rotation steps, each row followed by its count of steps
The counts run from 0 to 148.
[  9  11   1   7  55 -54 -23 -16  -4  35 -16 -25  28  14  13  -8  -1  35
  -4 -36 -10 -14  -4 -34   0 -12  13  -1  14 -10 -25  17  -3  21  15  30
  13  -1  -7  10   4   7  11  27  35  51   7 -10  21  19 -20  21  23  41
  33  36  14  41  -6  -8  15 -61 -42 -17  29 -41  38  16 -13  29   0  15
   4  38  19  12 -16] : 52
[ 17   0   2  29  39 -54  -8 -24   7  53 -23 -19  23  13   9 -24  -4  24
  -9 -33 -24 -29  -2 -20   1 -12   7   8   9  -4 -23  14   6  13   8  40
  28   0  10   8   7   8  32   6  35  29  13   0  21  15 -24  16   9  48
  26  35  15  44  -1  -5  19 -52 -42 -18  30 -36  53   6 -18  34  -5  17
  12  32   7  19 -15] : 59
[ 12 -22  28  -1  60 -34 -19 -11 -16  24  -7  -5  38   7  10  23  -9  24
   4 -50  -7   4   5 -44   7  10   6  -2   3   3  -6  12  -7  32  26  30
  34  17 -14  12   1   1  14   6  11  61   0  -3  17  -9 -21  15  15  27
  11  51  20  28 -22 -29  11 -43 -53  -6  36 -43  40  -2 -21  12 -11  13
 -13  32   6  22   5] : 117
[ 20  -9  -1   1  51 -55 -16 -14 -11  34 -22 -15  19  12  -8  -8 -15  27
  -1 -32 -18 -46  -5 -34  -1   4  -8  14  16 -16 -22  23 -19  20   5  49
  42  18 -13  35 -11  25  10   5  14  29  19  36  26  15 -23   9  24  30
  19   9  13  28   3 -13  24 -58 -43 -15  18 -13  56   7   2  12  13  10
   8  44   0  15   1] : 137
[ 38  -6  20  12  46 -33  -8  -6 -24  16  -2 -15  25   0   5   1  -4  34
   1 -50 -11 -14  -1 -41  -9  10  -1  11  21 -11 -20  13 -41  18  16  38
  28  12 -33  56 -14   8 -14   1  10  52  -8  12   9 -12 -32   6  20  33
  20  27  21  21  -2 -13  22 -53 -50  -8  29 -19  38 -11 -11  19   7  12
  -4  50   9   7  12] : 37
[ 39 -10  21  28  39 -27  -2  -8 -25  31   4 -16  19  -2   0  -1  -6  31
  -2 -56 -12 -17  -2 -33  -4   4   2  20  20 -11 -19   9 -41  13  21  45
  38  15 -26  57  -9   4  -4  -9  12  42  -3  21   7 -15 -36   4   9  37
  16  34  24  25  -3 -18  16 -44 -51  -4  23 -15  42 -21 -19  21   9  19
  -6  51   2   7  17] : 34
[ 23 -26   6   4  43 -52   7 -38 -17  39 -22  -5  39  10 -14   3 -10  30
  -5 -32 -11 -39  -2 -37   4  19 -13   9  -2   6 -13   7   0   8   5  32
  28  30 -14  42  -5  21  23   7  13  26  15  33  18  10 -32  -4  18  36
  29  21   6  29 -12   7  27 -48 -69  -8  16 -26  27  -6   9  15   6  -1
  10  35 -12  31  21] : 0
[ 19 -26  15 -12  50 -49   0 -32 -23  40 -17 -14  43  11 -15   5 -11  33
  -8 -31  -5 -30   4 -31  -2  14 -17   5 -12   2 -19  11  10   2   9  30
  31  36 -12  40  -4  11  20  19  11  29  18  30  11   2 -30   9  25  28
  26  23   9  35 -16   8  14 -52 -74 -13  12 -28  32 -13   8  26   9  -5
   9  28 -16  28  24] : 4
[ 16 -21  32   2  63 -31 -18  -7 -13  28  -6  -5  37  12   6  21 -14  26
   6 -49  -7   2   6 -42   5   9   7   0  -1   2  -8  12  -8  33  30  32
  36  17  -9  14   9  -1  15   6  19  55   0  -3  20  -6 -22  22   8  29
  14  56  21  27 -23 -35  11 -39 -52 -10  33 -37  41   1 -21  11 -11  12
 -11  37   7  24   2] : 118
[ 28 -25  20   3  62 -33 -11 -23 -19  30  13 -28  35   4  -8   4  12  25
 -23 -21   3 -20 -21 -27  -1   7  16  -3 -17  13 -19  25  -6   8  11  26
  32  26   1  31  12  21   3  14  13  29  18  13  11 -15 -20  10  28  61
  43  50  16  23  -9 -23  -5 -60 -62   4  17 -29  29   5   5   7  24  -6
  -9  20  -1  16  11] : 83
[ 28 -11  23  34  31 -25  -8  -6 -29  55   9 -22  24   2   1   7   0  22
 -12 -65 -18 -19 -10 -35   1   2  11   5  15 -16 -20   5 -22   9  16  50
  42   8  -3  14  -2   1  20 -15   7  28  11  25   6   5 -31  -6  17  47
   6  41  21  25 -15 -30  -6 -38 -48   9  14 -27  57 -24 -28  22  15  23
 -10  38  -4   9  11] : 25
[  9 -25  28   3  53 -42 -13 -19 -22  23 -18  -6  34  -3  16  18 -12  24
  -4 -42 -16  -1   6 -44   5   9 -11  -3  13  -2  -4   7 -15  25  19  28
  34  21 -17  22  -7  -7  17   7   9  62  -8  -5  11 -17 -23   7  13  23
   0  43  14  31 -24 -23  11 -46 -64  -4  36 -41  44 -18 -24  21  -5   8
 -10  26  -3  16  17] : 112
[ 11 -27  31   9  52 -38 -10 -20 -19  26  -8  -6  40   0  14  15 -16  24
   4 -50  -9   5   3 -38   6   7  -5   6   4  -1  -7   7  -8  26  27  28
  35  24 -11  24   2  -9  21   9  15  59  -3  -3  15 -19 -26  18   8  26
   6  54  15  36 -23 -30   8 -40 -59 -12  29 -40  39 -13 -22  20 -11  15
 -10  30   1  21  13] : 114
[ 18 -12  -3   7  48 -57 -14 -14 -12  37 -20 -15  21  14 -11  -9 -15  26
   2 -40 -19 -48  -9 -34   5   3  -2  14  16 -15 -22  18 -18  23   0  50
  39  15 -17  34 -11  25  11   6  15  26  21  37  25  21 -23   8  22  34
  18   8  14  29  10 -18  25 -53 -39 -14  19 -18  53   6   1  11  12  12
  12  49   3  18   2] : 136
[ 23 -30  11  16  53 -38  -8 -27 -24  36  16 -23  38   5 -13   5  13  24
 -23 -29   7 -19 -26 -27   6   9  22   3 -14  10 -24  18  -3  10   7  27
  23  21  -1  29   6  18   4  16  13  26  18  13   8  -2 -19   3  28  67
  44  49  10  24  -2 -25  -9 -55 -62   7  16 -37  24   2   5   7  29  -3
  -9  21  -2  14  14] : 85
[ 33 -26  25  11  52 -41   0 -21   2  23  -8 -15  30  -7  10  -9   7   6
 -14 -29 -17 -36  -6 -13  -2  19  -8   7 -12  12 -11  22   4   3   0  34
  47  25   9  41  -8  24  12  -9   7  27  14  12  16 -31 -27  10  17  47
  24  33  23  24  -2 -13  17 -69 -60  -7  37 -24  54   1  -7  16   3  -5
   3  18  -5  19  10] : 73
[  8 -17  23  -1  46 -41 -17  -8 -30  55   5 -27  37   2   1  15   3  22
 -13 -53  -8 -11  -9 -35   6   6   2 -11  -5 -14 -27  12  10  11  14  33
  34  16   6  -2  -1  -2  25  10  10  30  21  16   3  13 -23   3  37  34
  15  34   8  32 -24 -25 -17 -51 -60   4   7 -42  52 -18 -18  26  23  12
 -10  23  -4  11  15] : 16
[ 25   3   9   2  57 -40 -16 -10 -13  13  -2 -22  27   5   5  -2  -7  42
   1 -42   0  -3   0 -39  -6  -1   4  15  12  -7 -27  17 -28  21  23  30
  19  14 -27  49  -4   3 -10  26  23  57  -3   2  15  -9 -28  22  25  31
  29  36  19  31  -4  -9  21 -61 -49 -16  21 -24  27   3  -8  22   1   7
   1  49  14   8   2] : 43
[ 18 -13  17  21  39 -56  -7 -32 -32  40 -20 -15  27  -5   9   3 -20  34
 -24 -22 -17 -19  -3 -41   1 -10 -10   2  27  -8 -10   8 -31   8  14  29
  33  27 -14  26   1 -13  17   6  20  44  -3  15   6  -8 -32 -11   9  36
   7  27  15  39 -18  -3   7 -36 -65  -2  26 -28  40 -28 -23  32  10  11
  -4  19 -17  14  23] : 103
[  8 -30  25   7  50 -37  -9 -18 -20  28  -5   0  42   1  11  20 -13  22
   6 -55  -9   4   3 -39  12  14   1   3   2  -2  -9   3  -4  31  24  29
  33  20 -16  19  -5  -3  20   9  13  59  -1  -3  12 -12 -24  14  10  26
   9  54  13  37 -22 -34  11 -39 -58 -10  32 -44  39 -14 -22  15  -8  15
 -10  34   1  23  12] : 115
[ 21 -25  13  15  55 -40 -15 -26 -29  36  13 -25  38   4 -13  10  16  27
 -26 -26   3 -20 -28 -32   4   7  23  -6  -8   9 -22  20  -6  11   6  29
  21  22  -6  22   7  21   1  15  13  27  19  12   7  -1 -19   0  34  67
  42  45  12  25  -5 -21  -4 -55 -59   9  18 -36  27  -1   5   6  30  -1
 -13  21  -2  13  11] : 86
[ 13  -1  -2 -13  51 -58  -8 -19 -10  30 -24 -22  22  -3   8  -7 -10  24
  -1 -35 -15 -41  -8 -28  -5   6 -14  13  11 -19 -22  24 -10   8   2  47
  39  26  -6  43 -14  23  15  14   8  29  21  24  18   2 -24  12  31  25
  17  10   2  32 -13 -12  22 -71 -51  -9  17 -16  54   5   4  16  18   9
   8  41  -3   9   6] : 142
[ 18 -20  24   7  65 -33 -24  -5 -12  32  -5  -6  32  25  -4  21  -7  26
   4 -51  -9  -6   1 -48   6   8  16  -1   1   1  -8  10 -11  38  24  39
  36   9 -11   5  10  12  10   0  16  48   6   5  24  10 -20  17  14  39
  17  52  28  24 -13 -35  14 -37 -43  -7  31 -37  42   7 -14   3  -9  15
 -10  42  10  25  -8] : 122
[ 26  -6  30  21  39 -26 -15  -2 -28  56   9 -27  22   7   1  10  -2  21
 -17 -55 -17 -18 -13 -37  -2  -4   9  -3  11 -18 -22  12 -19   6  19  44
  48  13   5   5   8  -2  19 -11  10  26  12  23   8   5 -30  -5  18  44
  10  41  25  23 -20 -29 -14 -43 -49   6  10 -22  58 -20 -32  26  13  18
  -9  28  -5   6   5] : 23
[ 25 -14   6  33  38 -52   1 -24   9  47 -26  -9  25   3  12 -25   5   8
  -8 -37 -31 -39  -4 -12   4   6  -6   7   7   3 -15  11   8  10  -2  43
  36   6  11  22  -8  20  30  -9  21  23  12   8  21   0 -25   5   6  48
  19  25  18  37   6  -5  25 -57 -47 -11  38 -32  60  -1 -17  30  -1  14
   7  26  -2  20  -5] : 65
[ 32 -30  23   3  62 -32  -5 -25  -7  20   6 -18  35  -5   3  -1  11  12
 -14 -29  -6 -26 -12 -17  -3  17   2   3 -22  13 -15  21   0   4   6  27
  39  28   3  43   1  27   6   4   6  26  14   7  11 -31 -20  11  25  53
  38  42  19  22  -3 -20   3 -70 -67  -1  28 -24  42   5   1   6  15  -8
  -7  18  -3  18  12] : 78
[ 13  11  -1  12  58 -51 -21 -20   0  40 -15 -25  24  14  10 -12  -4  36
  -5 -34 -11 -12  -5 -31  -6 -14  12   4  11 -11 -28  18  -1  17  16  29
  19   0   0   8  11   3  16  25  38  42  11  -7  21  17 -24  24  21  44
  31  38  14  42  -6  -7  16 -58 -41 -20  27 -38  37  15 -17  30  -2  12
   5  36  18  13 -17] : 53
[ 15   6   3   1  60 -45 -18 -15  -7  21 -10 -29  27  12   8  -6  -7  41
  -1 -37  -1  -2  -4 -38  -6  -7  12  11  10  -9 -30  18 -11  22  23  26
  15   9 -17  31   5   2   0  31  32  52   1  -6  19   7 -22  29  27  34
  34  38  12  37  -7  -9  17 -60 -45 -21  25 -34  28  13  -9  28   0  12
   4  46  19  12  -8] : 48
[ 17  -9  -3   3  44 -56  -4 -21  -8  35 -20 -18  19   3  -7 -16 -19  27
   1 -33 -13 -42  -9 -27  -4   2 -10  22  12 -17 -23  20 -15  12   6  47
  40  24 -10  45 -10  17  18  12  16  23  22  37  22   7 -26  14  19  28
  18  12   8  34  -2 -16  20 -62 -45 -17  12 -13  54   2   1  17  11  11
  13  48  -2  12   5] : 139
[ 13 -21  18  16  39 -58  -7 -29 -32  34 -23  -7  33 -10  12   8 -13  28
 -15 -33 -19 -12  -1 -41   8   3 -12   1  27  -5 -10   5 -23  15  11  31
  29  21 -20  27 -17 -12  19   7  13  52  -5   8   4 -12 -27  -8  13  31
   0  28  10  41 -18 -10  16 -38 -66  -1  34 -39  44 -33 -25  28   4  12
  -6  22 -14  14  30] : 106
[ 26 -33  18   7  60 -36  -9 -24 -17  24  12 -18  39  -2  -4   7  20  16
 -17 -33   0 -24 -20 -23   3  22  11  -3 -16  16 -20  21   3  12   4  27
  29  23  -2  34  -1  29   4   6   6  29  17   7   8 -19 -16   7  32  60
  43  41  15  21   0 -22   0 -68 -60   6  28 -37  33   3   4   2  22  -6
  -7  20  -3  17  14] : 81
[  6 -27  18 -13  46 -49 -10 -22 -30  44  -3 -20  46   8  -7  10  -3  28
  -8 -42   1 -17  -6 -26   3  13 -12  -2 -17  -6 -29  11  16   7  10  28
  29  29  -1  18  -4   0  26  23   7  31  18  21   5  11 -26  14  38  30
  24  31   0  38 -20  -8  -3 -56 -67  -7   5 -39  42 -18  -4  30  18   4
  -2  22  -8  18  23] : 10
[ 17  10   2  23  48 -52 -13 -21   7  48 -23 -21  20  14  10 -17  -4  26
 -12 -31 -22 -26  -1 -22  -2 -12   7   2  12  -8 -20  15   2  14   9  34
  28   1   9   4  11  10  25   9  32  32  12  -2  20  17 -24  14  12  45
  28  32  18  41  -6  -4  19 -54 -42 -14  32 -36  50  13 -19  33  -4  17
   9  31  10  19 -20] : 58
[ 29  -8  25  34  32 -26 -11  -2 -28  52   4 -21  25   2   4   8   2  20
 -13 -61 -21 -24 -12 -38   0   4  11   0  19 -18 -19   7 -25  10  12  49
  42   4  -6  17  -5   4  12 -18   6  30   5  23   4   7 -30 -11  17  45
   7  35  21  21 -12 -30  -2 -39 -46  10  17 -23  54 -24 -27  20  15  23
 -10  36  -1   8  10] : 26
[ 13  -5  -3  -7  48 -52   4 -22  -7  33 -16 -23  21  -7   8  -9 -11  24
   0 -39 -10 -35 -11 -22  -2   7 -13  23   6 -20 -26  21  -1   5   7  46
  38  29   1  47 -10  17  20  22  12  28  21  24  16  -6 -24  18  31  27
  20  18  -5  37 -19 -12  18 -72 -52 -12  11 -19  50   2   1  22  15  11
  10  42  -5  12   7] : 144
[ 24 -15   7  28  41 -52  -3 -22   7  43 -27  -8  24   1  16 -20   7   5
  -8 -38 -31 -43  -5 -14   5  12  -8   4   7   2 -11  14   6  10  -4  43
  38   7   7  23  -9  23  25 -13  17  26  11   4  15  -2 -24   2  10  48
  20  21  20  33   7  -6  28 -62 -52  -8  43 -32  64  -1 -17  26   1  10
   5  22  -2  22  -1] : 66
[ 13 -14  23  10  43 -54  -9 -28 -30  31 -21 -12  32  -9  16  11 -12  29
 -13 -31 -16 -11   1 -42   4   2 -13  -1  25  -5  -6   6 -25  17  15  28
  32  23 -18  26 -12  -9  16   5  14  55  -7   4   7 -16 -28  -9  14  29
  -3  32  14  37 -22 -11  12 -39 -67   0  35 -34  46 -28 -25  27   1  11
  -4  19 -12  14  26] : 107
[  8 -17  24 -13  52 -41 -16 -13 -29  48   1 -27  39   6  -1  15  -2  27
 -12 -42  -2 -13  -3 -36  -5   2  -3  -9 -13 -11 -27  17  11   4  15  30
  37  27   5   5   4  -6  24  18  12  31  20  19   7   4 -25  12  36  27
  18  34   7  33 -28 -14 -10 -56 -64   0   6 -35  47 -13 -11  31  17   7
  -3  19  -9  11  16] : 13
[ 16  -3  -1   9  53 -46 -12 -15 -13  18  -4 -22  34   6   6  -5  -4  39
   6 -46   3  -1  -6 -34   0   4  10  17   8  -7 -31  12 -14  23  19  27
  12   6 -28  42  -8   2  -3  30  26  55  -2  -3  12   0 -27  25  24  36
  33  38  10  34  -2 -13  20 -58 -45 -18  24 -36  25   2  -4  22   5  15
   0  52  22  10   5] : 45
[ 14 -16   7  31  29 -60  -5 -38 -36  50 -12 -15  30  -2  -3   0 -10  35
 -25 -22 -14 -22 -13 -38   2 -10  -2   3  30  -5 -17   4 -29   8   8  33
  27  20 -19  22  -4 -11  18   8  21  34   2  20   4   4 -31 -15  12  48
  11  28   8  41 -10  -5   3 -32 -63   0  20 -31  37 -30 -20  30  15  11
  -2  22 -18  15  26] : 100
[ 28 -30  17  26  43 -47   3 -23   5  33 -18  -6  30  -7  10 -18   8   4
  -8 -38 -24 -40  -5  -9   5  18  -9   9  -5   8 -13  13  10   6  -2  41
  45  17   7  37 -13  25  22 -11  12  23  14  10  15 -19 -25   8  12  49
  24  27  20  28   4 -10  23 -64 -56  -8  36 -27  60  -5 -12  22   5   4
   2  24  -5  20   7] : 70
[ 38  -9  23  33  34 -27  -5  -5 -29  38   4 -17  20  -1   3   5   1  27
  -6 -63 -18 -21  -7 -39   0   9   4   9  28 -14 -15   6 -40  15  13  51
  38   7 -22  39 -12   6  -1 -17   6  37  -4  22   5  -5 -34  -9  15  43
  10  30  22  16  -5 -20  11 -44 -49   4  25 -20  48 -23 -24  18  13  18
  -8  44   2   7  14] : 31
[ 35  -7  17  21  41 -33  -6  -3 -25  20   0 -15  22  -1   2   4  -1  32
  -1 -57  -9 -17  -3 -39  -4  10   2  16  21  -9 -20   9 -40  18  14  41
  29  10 -33  55 -16   7 -11  -1   8  48  -7  14   8 -12 -34  -1  20  36
  17  26  22  20  -1 -16  21 -48 -50  -6  28 -18  38 -16 -14  17  10  16
  -3  54   9   9  15] : 36
[ 26 -36  19  11  54 -34  -3 -26 -14  23  11 -17  41  -4  -4   1  17  16
 -15 -35   1 -23 -18 -18   3  21   7   7 -19  14 -19  18   8  10   6  30
  32  26   1  43  -1  24   6  12   6  27  17  10  10 -21 -21  12  25  58
  40  45  12  24  -1 -25   3 -64 -62   4  24 -33  33   0   4   6  20  -3
  -9  18  -1  16  14] : 80
[ 38  -3  27  30  37 -24  -6  -3 -26  49   5 -21  15   3   3   6  -4  25
 -12 -56 -19 -22  -5 -38  -7   0   7   7  19 -16 -17  12 -37  10  19  49
  44  11  -9  26   4   2   8 -22  11  32   4  25   9  -5 -34  -6  11  45
  12  35  31  19 -14 -22   2 -41 -48   5  19 -14  54 -23 -29  22  13  20
  -5  39  -1   4   7] : 28
[ 28 -38  18  15  50 -38   3 -24  -2  25  -1 -10  35  -9   5 -11  15   3
  -7 -38 -12 -31 -10 -10   3  23  -5   9 -17  15 -14  17  10   7  -1  33
  37  23   3  45 -10  25  14  -1   6  25  17  10  10 -26 -24  11  18  49
  29  35  14  25   4 -17  13 -66 -62  -3  33 -30  51  -2  -4  12  14  -2
  -5  23  -5  20  15] : 75
[ 32 -22  14  25  43 -45   3 -27   7  36 -17 -10  28  -3  11 -20   3   6
  -7 -36 -26 -39  -4 -10   1  12 -10  11  -5   9 -10  17   6   3   1  42
  45  17  10  36  -4  21  24 -12  13  23  13  11  15 -18 -26  10   5  47
  23  29  22  32   5  -9  21 -63 -55 -12  37 -25  61  -1 -14  24   0   5
   5  20  -7  20   4] : 69
[ 12   1  -3   9  54 -48 -15 -16  -7  28  -7 -23  30  12   7  -9  -8  39
   0 -39   0  -3  -5 -31  -3  -7  10  12   6 -11 -31  16  -6  23  20  28
  15   7 -15  26   6   2   7  34  36  48   7  -5  17   9 -23  29  21  38
  33  41  12  41  -3 -12  16 -58 -41 -21  22 -39  28  11 -10  28   0  16
   4  45  21  11  -8] : 49
